In the data rows, the value 128 means zero.
Here are some points:
np.array([213, 196, 0, 29, 146, 165, 63, 230])
np.array([165, 227, 0, 127, 170, 73, 110, 255])
np.array([177, 171, 0, 31, 178, 136, 89, 255])
np.array([84, 116, 97, 66, 189, 82, 108, 243])
np.array([173, 201, 0, 43, 175, 127, 92, 255])
np.array([110, 125, 88, 105, 133, 120, 112, 255])
np.array([140, 138, 45, 67, 151, 125, 102, 188])
np.array([90, 100, 132, 114, 168, 78, 111, 197])
np.array([151, 179, 0, 133, 195, 69, 114, 72])
np.array([102, 132, 121, 118, 149, 93, 134, 255])
np.array([183, 148, 29, 88, 77, 163, 110, 173])
np.array([101, 147, 143, 124, 147, 88, 123, 255])
np.array([168, 193, 0, 126, 156, 107, 93, 0])
np.array([86, 106, 137, 116, 161, 87, 127, 195])
np.array([129, 124, 143, 106, 153, 95, 119, 132])
np.array([100, 92, 82, 153, 64, 144, 119, 86])
np.array([110, 105, 151, 136, 147, 98, 127, 111])
np.array([76, 83, 223, 128, 149, 97, 126, 121])
np.array([116, 111, 129, 88, 166, 112, 117, 69])
np.array([84, 111, 185, 137, 163, 86, 139, 191])
np.array([136, 91, 125, 160, 42, 150, 105, 12])
np.array([74, 89, 231, 158, 131, 96, 130, 87])
np.array([112, 103, 176, 121, 148, 97, 114, 139])
np.array([98, 83, 167, 178, 111, 80, 134, 85])
np.array([121, 124, 148, 98, 163, 133, 111, 36])
np.array([97, 87, 183, 163, 93, 132, 128, 50])
np.array([102, 100, 223, 118, 152, 116, 125, 104])
Then 12 other points, each followed by its number:
np.array([74, 102, 242, 122, 155, 107, 138, 176]) 0
np.array([99, 96, 158, 116, 143, 118, 145, 108]) 1
np.array([78, 88, 234, 166, 106, 84, 137, 118]) 2
np.array([131, 90, 117, 127, 88, 138, 108, 17]) 3
np.array([73, 89, 255, 139, 136, 103, 157, 102]) 4
np.array([162, 158, 45, 160, 145, 91, 125, 36]) 5
np.array([75, 77, 245, 149, 125, 106, 140, 91]) 6
np.array([136, 124, 41, 193, 106, 60, 138, 0]) 7
np.array([95, 94, 180, 157, 74, 140, 121, 35]) 8
np.array([107, 101, 173, 114, 139, 133, 111, 0]) 9
np.array([68, 79, 255, 129, 147, 96, 140, 95]) 10
np.array([102, 100, 218, 117, 140, 113, 129, 83]) 11
Which two of these numbered points are nearest to each point below, ignoring the direction in which the first points spread most? Their numbers follow each, nearest first.
np.array([141, 126, 136, 193, 73, 132, 128, 219]) > 2 6
np.array([105, 87, 135, 138, 126, 101, 136, 87]) > 1 8
np.array([222, 185, 3, 101, 98, 220, 98, 255]) > 8 3
np.array([112, 106, 129, 168, 109, 107, 132, 212]) > 2 6
np.array([75, 151, 255, 114, 151, 125, 152, 184]) > 0 4
np.array([110, 144, 249, 75, 159, 120, 152, 47]) > 11 10
np.array([70, 130, 255, 139, 144, 102, 153, 92]) > 4 10
np.array([107, 173, 218, 106, 139, 121, 157, 247]) > 0 4
np.array([141, 98, 64, 145, 58, 202, 105, 0]) > 3 8
np.array([146, 167, 127, 28, 173, 132, 139, 148]) > 11 1
np.array([200, 222, 32, 0, 191, 150, 118, 97]) > 9 3
np.array([135, 236, 80, 69, 177, 145, 155, 255]) > 4 6
np.array([132, 126, 188, 107, 131, 141, 131, 127]) > 11 6
np.array([147, 113, 195, 117, 140, 135, 129, 71]) > 11 1
np.array([205, 124, 0, 112, 109, 174, 85, 100]) > 3 8
np.array([128, 92, 167, 132, 134, 156, 126, 167]) > 6 1
np.array([158, 108, 34, 91, 129, 141, 96, 86]) > 3 9
np.array([121, 83, 154, 196, 40, 128, 111, 102]) > 8 2
np.array([195, 150, 0, 228, 61, 122, 104, 66]) > 7 5
np.array([103, 85, 169, 130, 141, 92, 121, 110]) > 1 6
np.array([138, 133, 91, 174, 146, 101, 132, 26]) > 5 7
np.array([74, 148, 217, 125, 143, 116, 159, 115]) > 4 6
np.array([113, 102, 198, 121, 135, 117, 137, 134]) > 6 4
np.array([150, 144, 38, 177, 85, 111, 134, 255]) > 2 8
np.array([118, 101, 179, 132, 159, 116, 128, 249]) > 0 2
np.array([158, 176, 119, 0, 184, 142, 123, 69]) > 9 11
np.array([68, 95, 255, 112, 153, 118, 148, 98]) > 10 4
np.array([169, 127, 0, 132, 87, 204, 114, 119]) > 3 8
np.array([69, 115, 255, 127, 135, 116, 144, 100]) > 4 10
np.array([132, 205, 59, 66, 186, 136, 153, 255]) > 4 6
